In the rows, 128 means zero.
The rows of R fall into 3 groups, and each row is roughly a mix of its group's hidden directions.
R:
[[108  80 121 139 101 137  92 146 150 142]
 [100 162 114 144 177 134 135 115 105 149]
 [124 132 135 196 126  99 145 121 114 125]
 [129 133 134 143  99 147  70 160 139 127]
 [175 115 146 129 157 135 117 119 163  97]
 [ 90 130 142 146  78 111 117 146 104 145]
 [179 140 131 155 146 129 134  96 110 100]
 [145 115 139 190 133 126 123 154 150 109]
 [155 137 120 118 136 113 111 147  67 146]
 [120  94 131 125 107 163 116 102 174 114]
 [162 128 153 114  79 120 115 147 140  97]
 [168 116 116 100 169 153 126  97 137 124]
 [ 93 153 124  80 117 130 140 147 109 157]
 [118 124 129  63 122 150 102 139 147 131]
 [116  96 112 153 151 108 175 101 122 139]
 [141 163 119 118 155  94 135 152  84 134]
 [148 157 117  99 183 105 138 120 124 118]
 [156 162 156 105 135 152 119 103 147  95]
 [164 112 147 165 143 133 110 113 154  93]
 [109 157 168 122 121  82 130 108 139 105]
 [131  99 116  86 156 109 149  90 126 141]
 [ 91 138 139 141  87 105 126 148  92 149]
 [153 178 122 112 162 141 153 117 106 122]
 [173 147 145 100 144 145 111 109 134  92]
 [148 146 110  99 183 102 145 124 121 125]
 [130 130 136 126 119 158 134 106 193 112]
 [104 150 127  71 132 121 145 139 109 158]
 [152 119 117 107 168 146 134 100 169 108]
 [137 171 149  80 135 159 144 131 133 128]
 [ 87 146 111 112 107 119 142 130  87 160]
 [135 162 152  88 127 159 131 105 158 112]
 [133  98 129 179 135  95 105 148 138 111]
 [155 172 133 107 155 121 159 103 117 109]
 [131 133 133 191 131 105 137 129  94 144]
 [144 172 151  89 138 162 146 138 132 124]
 [111 188 138 125 130 158 120 152 137 107]
 [148 164 134  73 133 147 129 105 115 117]
 [ 83 108 103  95 110 117 126 148 136 159]
 [155 117 132 119 102 154  73 145 148 132]
 [ 63 113 126 135 138 111 161 127 132 135]
 [181 110 136 121 159 138 123 119 159 103]
 [127 141 113  83 115 166 121 157 146 100]
 [131 116 130 119 144 153 130  95 186 105]
 [154 105 122 129 149 166 138 110 174 109]
 [ 97 146 121  68 122 127 139 141 124 155]
 [141  95 136 129 148 102 119  90 114 172]
 [152 110 130 120  99 156  79 146 155 128]
 [139 138 117 117 140  85 115 156  78 141]
 [151 141 112  97 186 108 137 115 134 119]
 [151  94 115 170 150 100 134 132  96 138]
 [115 118 133 193 131  95 135 111 122 132]
 [187 145 136 157 121 108 137 117 106 113]
 [137 152 104 104 176 151 152 111 109 139]
 [163 130 153 153 136 141 107 100 148  87]
 [149 183 124 128 156 141 160 122 110 113]
 [102 110 144 153  70 149 115 134 128 137]
 [175 131 152 152 146 139 113 108 138  89]
 [ 90 144 138 128  92  97 113 141  92 146]
 [127  95 133 130 116 162 115 100 178 114]
 [113 106 139 115 110 163 113  83 163 126]
 [ 73 158 146 137 136 114 158 127 141 110]
 [103 120 146 158  73 134 113 144 111 143]
 [124 154 109 100  94 172 132 100 142 119]
 [110  99 138 154  71 140 109 143 120 139]
 [ 97 145 119 149 111 115 142 149  78 153]
 [117 120 140 190 114 105 136 141 102 143]
 [110 108 145 162  73 144 110 141 127 136]
 [122  93  98 161 129 106 139 155 101 154]
 [ 93 126 127  70 133 149 107 137 145 139]
 [127  98 124 169 140  88 137 101 107 150]
 [ 75 126 113 158  94 118 129 139 113 152]
 [120 111 114 127 159 105 180  98 110 139]
 [130 160 125 128 137  93 133 155  76 143]
 [107 116 144 156  73 134 108 145 108 143]
 [124 137 137 110 119 159 138  95 185 119]
 [111  83 136 154  89 108 104 143 140 132]
 [138 158 122 129 149  93 140 155  81 143]
 [181 145 144 149 150 132 132 102 116  98]
 [114 131 140 187 140  98 148 112 112 141]
 [137  88 128 138  89 127  83 147 109 135]
 [163 123 139  78 157 134 121 113 154 113]
 [155 107 134 101 144 133 111 106 177 104]
 [136 115 109  70 126 157 118 130 158 112]
 [ 82 172 136 110  93 142 124 131 119 134]
 [111 127 123 199 108 120 133 135 115 128]
 [ 90 128 142 141  75 119 116 139 101 146]
 [130 153 125 101 170 114 156  86 129 118]
 [132  99 132 146 107 163 118 125 178 103]
 [138 101 123 155  88 151 106 170 127 136]
 [121 104 135 162  93 150 121 142 171 107]
 [135 162 125 139 141  97 142 166  85 136]
 [110 123 137 193 130 106 151 125 113 142]
 [137  76 107 112 147 119 153  94 137 142]
 [138 144 123  57 133 141 123 112 115 130]
 [ 94 151 123 150 106 122 139 150  81 150]
 [ 99 134 138 145  86 109 120 152  89 149]
 [113 100 130 108 109 159 112  90 166 117]
 [190 123 136 121  97 119 104 127 132 106]
 [157 120 110 105 180 125 139 113 158 111]
 [125 131 121  55 139 129 135 125 126 147]
 [146 136 129 122 148 107 123 166  71 133]]

Here is one row of each group, with its name. Which group are the others in?
[138 102 138 187 102  97 132 127 124 124] : <109>
[ 74 135 117 153  90 123 125 141 109 146] : <104>
[104 113 140 149  68 141 109 142 112 137] : <25>

[114 109 134 126 118 164 134  93 180 116] : <25>
[170 120 115 111 172 152 132 108 153 111] : <25>
[133 111 135 125  92 145  75 153 152 126] : <109>
[182 100 104 131 139 142 116 119 106 154] : <109>
[116 160 141  99 148  95 157 118  90 131] : <109>
[100  98  99 139 120 109 136 155 100 165] : <104>
[102 113 144 153  71 136 110 140 114 142] : <25>
[119 105 132 124 121 162 129  95 181 112] : <25>
[116 151 125  99 131  95 119 127  74 150] : <25>
